In the rows, 128 means zero.
Named moves (each a turn or a mirror), then the moves between two rows, first move first; the first pair answered
Q_142:
[143 136 150 157 107 125  86 118 161 126  99 147 145 100 144 187 134 128
 173] -> [176 134 142 100  82 116  90 128 121 138 138 133 165 113 124 149 145 121
 184]
[139 115 132 163 130 159 125 114 138 145 119 132 119 126 112 147 147 134
 172] -> [159 118 126 138 122 151 129 120 117 151 133 124 127 128 107 135 152 133
 177]
[133  85  87  97 119  93  81 106 103 153 121 106 123 137 148 116 134 187
 126] -> [106  86  94 139 134 100  79 105 136 142  92 113 111 130 164 142 125 191
 122]
Q_840:
[156 121 134 122 118 143 151 111  50 129 135  96  73 151  80  83 105 109
 149] -> [137  74 117 107  99 115 110  93  92 162 126  99  86 159  89  89 130 134
 188]
[102 158 132 150 147 144 142 112 133 123 108 135  95 105 142 128 123 137
 132] -> [ 93 137 128 148 134 125 125 106 157 139 107 141 108 108 145 129 136 149
 150]
[128 141 160 168 137 135 166 160 204 127 100 134 202 152 131 185  91 115
 136] -> [119 142 147 181 172 178 190 162 134 113 109 123 145 131 151 177  58 100
 105]
[117 118 104 150 147 162 132  83  87 138 126 124  73 104 128 130 141 131
 131] -> [121 104 112 131 109 120 100  80 150 158 117 132 123 126 121 137 174 147
 162]
Q_954:
[117 164 149 158 148 145 157 148 125  98 121 124 131 126 130 145  77 112
 110] -> [ 93 109 130 156 150 151 129 154 133 120 120 114 112 120 143 151  60 121
 127]
[ 92 102 106 141 150 134 105  90 138 134 113 142  87 107 153 138 139 150
 132] -> [113 157 126 139 145 130 132  76 129 113 109 155  97 113 142 139 169 144
 115]
[122 154 164 168 111 106 121 127 197 119 122 139 165 140 127 161 157 128
 123] -> [118 152 168 171 121 113 125 151 193 116 125 131 168 138 126 167 132 120
 116]
[118 146 119 147 114 140 140 151 124 116 134  97 107 113 129 138 130 126
 148] -> [117 134 115 143 114 139 135 140 125 120 134  93 104 116 134 136 132 129
 152]
Pairs:
Between the rows of a pair lie 2 to 3 moves.
[119 153 118 156 152 164 157 154  88  95 132 121 116 122 104 111 121 120
 107] -> [135 169 138 148 133 136 154 162 131  90 132 131 163 141  87 112 145 121
 112] | Q_840 Q_840 Q_840
[117  91 126 114 133 140 115 133 113 141 146 110 140 142 141 130  92 142
 142] -> [118 109 147 136 131 132 114 137 159 126 129 127 165 150 136 149 103 143
 140] | Q_840 Q_142
[147 163  97 116 144 140 146 131  76 107 154 118 105 113 139 125  97  94
 128] -> [154 156 109  98  97  83 115 135 159 125 145 131 172 140 121 140 138 107
 164] | Q_840 Q_840 Q_954
[134 121 134 140 114 123 133 134 168 117 114 181 138 121  94 156 138 112
 116] -> [131 117 133 146 128 142 138 160 146 107 121 170 130 117  96 153 101 108
 101] | Q_954 Q_954 Q_840
[120 156 163 155 135 125 171 162 151  93 119 159 134 149 115 145  93 110
  85] -> [119  95 111 113 142 146 150 146  75 129 150 136  74 134 133 111  81 114
 100] | Q_142 Q_840
[131 125 103  85 116 127  99 126 139 152 123 123 127 143 129 112 151 142
 171] -> [129 168 135 131 130 141 128 168 175 117 104 129 156 147 124 138 120 126
 142] | Q_142 Q_840 Q_954
[132 213 171 146 106 141 168 154 124  96  97 129 143 129 134 118 133  86
  97] -> [ 76  85 127 150 118 154 100 181 147 151 102  94 110 120 167 129  71 105
 139] | Q_954 Q_954
[ 90 137 143 164 173 163 141  66  78 119 100 126  66  90 149 142 130 122
  80] -> [145 173 155  98 108  96 134  51 112 131 115 145 151 124 107 119 214 135
 112] | Q_840 Q_954 Q_142
[152 151 124  95 135 131 151  90  62 123 150 132  93 121 132 106 148 114
 123] -> [123 170 144 140 140 116 142  66 124 115 106 155  91 117 142 140 168 124
 120] | Q_840 Q_142 Q_954
[135  83 107  94 112 121  99 139 114 161 161 104 138 138 127 109 132 153
 151] -> [ 97 112 130 157 139 121  99 100 163 147 106 136 113 118 150 155 150 162
 135] | Q_954 Q_142
[125 142 144 147 133 120 125 100 164 125 101 143 134 127 143 143 158 140
 123] -> [152 138 119 103 128 135 132 100  85 130 146 124 116 129 131 101 156 128
 121] | Q_840 Q_840 Q_142
[130 157 119 104 146 119 170  61 105 109 126 146 141 125 104 117 190 126
 139] -> [100 145 114 133 169 133 161  51 103 111 108 146 106 108 126 135 175 130
 136] | Q_840 Q_142
[122 136 114 135 106 121 115 101 172 119  91 143 115 121 142 146 168 138
 134] -> [129 153 113 147 129 156 144 105 122 102 102 142  81 110 148 139 145 126
 110] | Q_840 Q_840
[118 166 162 191 139 131 152 130 150  94 114 155 149 132 128 147 140 125
 105] -> [119  67 103 119 113 116  94 109 102 160 156 125 121 128 139 107 155 146
 157] | Q_142 Q_840 Q_840
[118 105 120 112 121 135 145 129  85 157 147 153 112 130 128 121 114 146
 159] -> [ 98 107 141 148 124 121 139 129 150 152 121 167 129 132 133 152 121 152
 160] | Q_840 Q_142
[ 91 128 147 147 163 139 152 109 120 121 100 119  83 129 143 145 121 120
  80] -> [133 124 130  77 118 107 140  90  93 148 132 114 112 147 119 104 172 129
 111] | Q_142 Q_840 Q_954
[157  67 110 103  90  98 113 134 170 165  82  69 191 159 109 131 116 159
 142] -> [203 176 144 114 106 119 188 126 110 108  89  89 184 155  91 119 127 130
  87] | Q_954 Q_840
[126 139 132 136 116 119 124 153 200 115 124 122 181 141 117 148 122 130
 135] -> [ 88  82  94 143 146 140  99 116 155 145 121 117 102 114 150 143 111 141
 146] | Q_840 Q_954 Q_954
[135 159 130 138 143 152 159 107 115 117 110 147 104 104 147 122 137 121
 102] -> [135 153 130 133 134 140 146  88 125 128 103 150 105 104 149 122 159 133
 114] | Q_840 Q_954
[133 114 118 118 140 151 129 134 103 129 153 107 114 120 136 109 107 140
 137] -> [148 142 137 111 118 124 132 142 140 121 149 122 160 140 118 114 134 139
 142] | Q_840 Q_840
[ 98  49 114 146 140 131 101 154 155 152 121 109 119 119 144 128  74 138
 144] -> [122  85 135 135 110  92  98 147 204 144 113 128 179 145 121 137 121 139
 156] | Q_840 Q_954
[112 124 125 165 151 145 138 160 157 109 118 127 130 125 139 145  87 126
 124] -> [144  93 105 100 114 123 124 160 123 137 158 112 146 138 121 108 109 137
 153] | Q_142 Q_840 Q_840
[102  97 116 155 145 161 150 173 118 111 124 102 127 109 123 112  52 104
 101] -> [137 154 149 135  95  90 145 124 187 110 105 145 186 133  95 114 158 122
 120] | Q_840 Q_954 Q_840
[130 102  93 128 128 127 120 118  85 153 144 107 109 140 142 117  99 140
 142] -> [133 110 110 127 106  95 115 121 153 156 131 120 159 158 125 129 126 151
 156] | Q_142 Q_840 Q_142
[121 130 103 137 138 125 126  54 133 115  91 145  76 109 126 145 177 133
 125] -> [116 116 104 128 121 107 111  64 167 121  89 148 104 120 123 152 184 140
 141] | Q_954 Q_840 Q_840
[140 157 119 112 117  80 151 106 163 125 122 143 181 147  91 117 178 153
 119] -> [112 100  95 107 123  82 117  92 168 155 116 141 152 135 116 115 175 172
 139] | Q_840 Q_840 Q_840
[137 144 114 115 136 133 134 134 102 112 134 130 116 136 136 109 109 121
 128] -> [131 133 113 110 127 114 117 110 120 129 125 136 115 138 143 109 138 134
 144] | Q_840 Q_954
[119  58  95  96 101  79 115  99 117 162 129 129 130  80 109 129 129 148
 147] -> [156 149 129  95 100  79 168  85  89 123 127 149 140  86  89 121 160 127
 110] | Q_954 Q_840
[157 127 123  66  82  89 107 143 133 162 160 112 189 156  94  89 161 127
 164] -> [178 188 148  89 100 111 156 158 105 120 159 117 185 155  87  91 140 104
 122] | Q_142 Q_840 Q_142
[155 106 126  81 105  99 133 184 106  84 159 134 162 125 123 111 155 140
 179] -> [ 96 105 143 165 147 123 125 175 159  69 105 146 123 101 160 162 120 147
 162] | Q_142 Q_840 Q_954
[131 135 122 124 136 123 125  93 114 123 122 135 112 126 135 118 152 132
 134] -> [122 108 121 129 143 141 128 146 115 120 134 112 122 133 133 125 100 125
 132] | Q_954 Q_954 Q_954
[121 109 108  99 127 157 115 151  89  89 152  94  99 128 143 109  91 115
 145] -> [123 110 121  80  90 107  89 125 156 106 136 115 143 148 133 117 150 138
 172] | Q_954 Q_840
[140  83 128 104 127 139 129 129 125 158 158 155 153 132 144  92 111 115
 129] -> [154 114 137 107 135 147 143 117 101 142 158 164 146 129 137  86 121 105
 109] | Q_954 Q_840 Q_840
[153 139 126  89 119 119 135 112  83 140 152 118 129 129 127 102 135 122
 129] -> [140 106 117  88 118 120 113 132  98 151 157 109 133 134 132 106 117 130
 143] | Q_954 Q_954 Q_840
[128 201 141 116 123 140 170  66  62 126 125 127  85 117 129 111 202  85
 118] -> [ 83 136 119 131 127 134 123  45  91 160 105 122  53 104 162 126 203 106
 149] | Q_840 Q_142
[ 81  98 138 161 138 107  90 112 195 148 100 143 148 128 137 164 140 156
 163] -> [153 130 132  84  98  87 118 115 122 146 157 131 181 151  98 108 177 144
 161] | Q_142 Q_954
[115 109 156 167 135 137 146 183 168 114 139 124 156 158 124 127  80 108
 125] -> [120 142 156 160 115 100 132  80 175 132 114 164 130 147 133 124 186 126
 136] | Q_954 Q_954 Q_954
[175 120  73  55 101 101 119  59  73 158 149 141 104 144 102  98 230 140
 168] -> [216 188 110  66 113 129 185 158  56  99 171 123 163 166  66  96 163 108
 121] | Q_840 Q_954
[ 74 114 119 153 142 119 109  99 159 122 105 138 107 116 162 152 100 155
 133] -> [146 137 114  68  98  98 131 115 101 124 160 121 161 143 118  99 127 139
 142] | Q_142 Q_840
[120 100 127 106 114 120  99 156 139 134 126 110 136 121 124 108  97 133
 139] -> [135 130 135 115 124 137 125 167 112 115 133 109 134 120 117 102  82 116
 117] | Q_840 Q_840
[121 165 146 144 117 108 128 117 200 104 104 151 160 155 112 133 182 127
 166] -> [115 169 138 173 168 178 168 156 107  75 126 130 100 129 128 121  96  99
 119] | Q_954 Q_840
[136 152 168 174 123 132 155 165 120 106 106 113 134 104 128 152 112 103
  96] -> [155 102 135 117 101 128 136 184  83 136 145  82 141 116 125 120 103 112
 121] | Q_954 Q_142
[138 177 149 162 147 123 147 119 136  95 130 144 133 123 125 147 138 133
 101] -> [104 102 125 163 152 137 111 155 146 124 135 117 125 120 138 149  85 141
 122] | Q_954 Q_954
[165 109 134 109 124 130 167 156 130 108 159  92 141 136 127 107 100 123
 145] -> [152  80 121 109 123 122 146 145 143 125 157  87 139 135 134 109 106 135
 165] | Q_840 Q_840
[149 167 153 132 107 107 140 154 166 109 109 149 151 134 118 155 151 132
 128] -> [155 160 133 121 132 144 162 152  76 107 134 131 101 119 124 130 120 113
 104] | Q_840 Q_142
[101 105 114 141 134 136 109 111 128 148 120 127  90 115 149 137 136 139
 130] -> [142 126 125  98  99 105 112 121 137 147 141 129 149 140 119 116 166 138
 140] | Q_142 Q_840
[112  78 138  86 123 118 109 121 152 205 130 117 124 133  97 139 130 155
 173] -> [155 170 173  91 125 131 172 163 133 152 145 119 173 148  70 138 111 124
 125] | Q_954 Q_954 Q_954
[151 172 162 140 114 100 135 118 176 101 100 152 178 123 110 141 176 127
 104] -> [118 110 136 133 107  94  93 102 194 135  94 146 160 118 130 145 179 145
 133] | Q_840 Q_840 Q_840
[106  94 113 137 117 115 107 109 138 147 127 129 117 136 137 140 145 140
 137] -> [109 100 109 146 137 139 123 112 106 138 132 126  96 125 142 134 130 128
 120] | Q_840 Q_840 Q_840
[155 121 109 111 134 131 162 172  62 125 167 103  98 149 120 118 140 116
 124] -> [101 106 134 175 138 103 127 159 186 133 104 129 117 149 137 174 152 143
 144] | Q_840 Q_840 Q_142
[161 179 103 119 126 179 124  79  60 116 123 167  95 107 146 116 146 147
  78] -> [117  61  77 107 108 161  47 130 134 167 127 134 118 118 157 133 103 174
 139] | Q_954 Q_954 Q_840
[126 177 153  83 101 122  96 128 197 147 152 125 203 181 121 123 190 123
  98] -> [ 90 100 114  80 110 125  50 100 196 189 142 117 159 166 147 126 190 141
 128] | Q_840 Q_840 Q_840
[114  82 116 113 116 141  99 137 145 151 158 114 128 130 140 139 112 132
 144] -> [120  94 121 128 135 162 115 155 127 131 166 108 127 129 134 134  88 125
 126] | Q_840 Q_840 Q_954
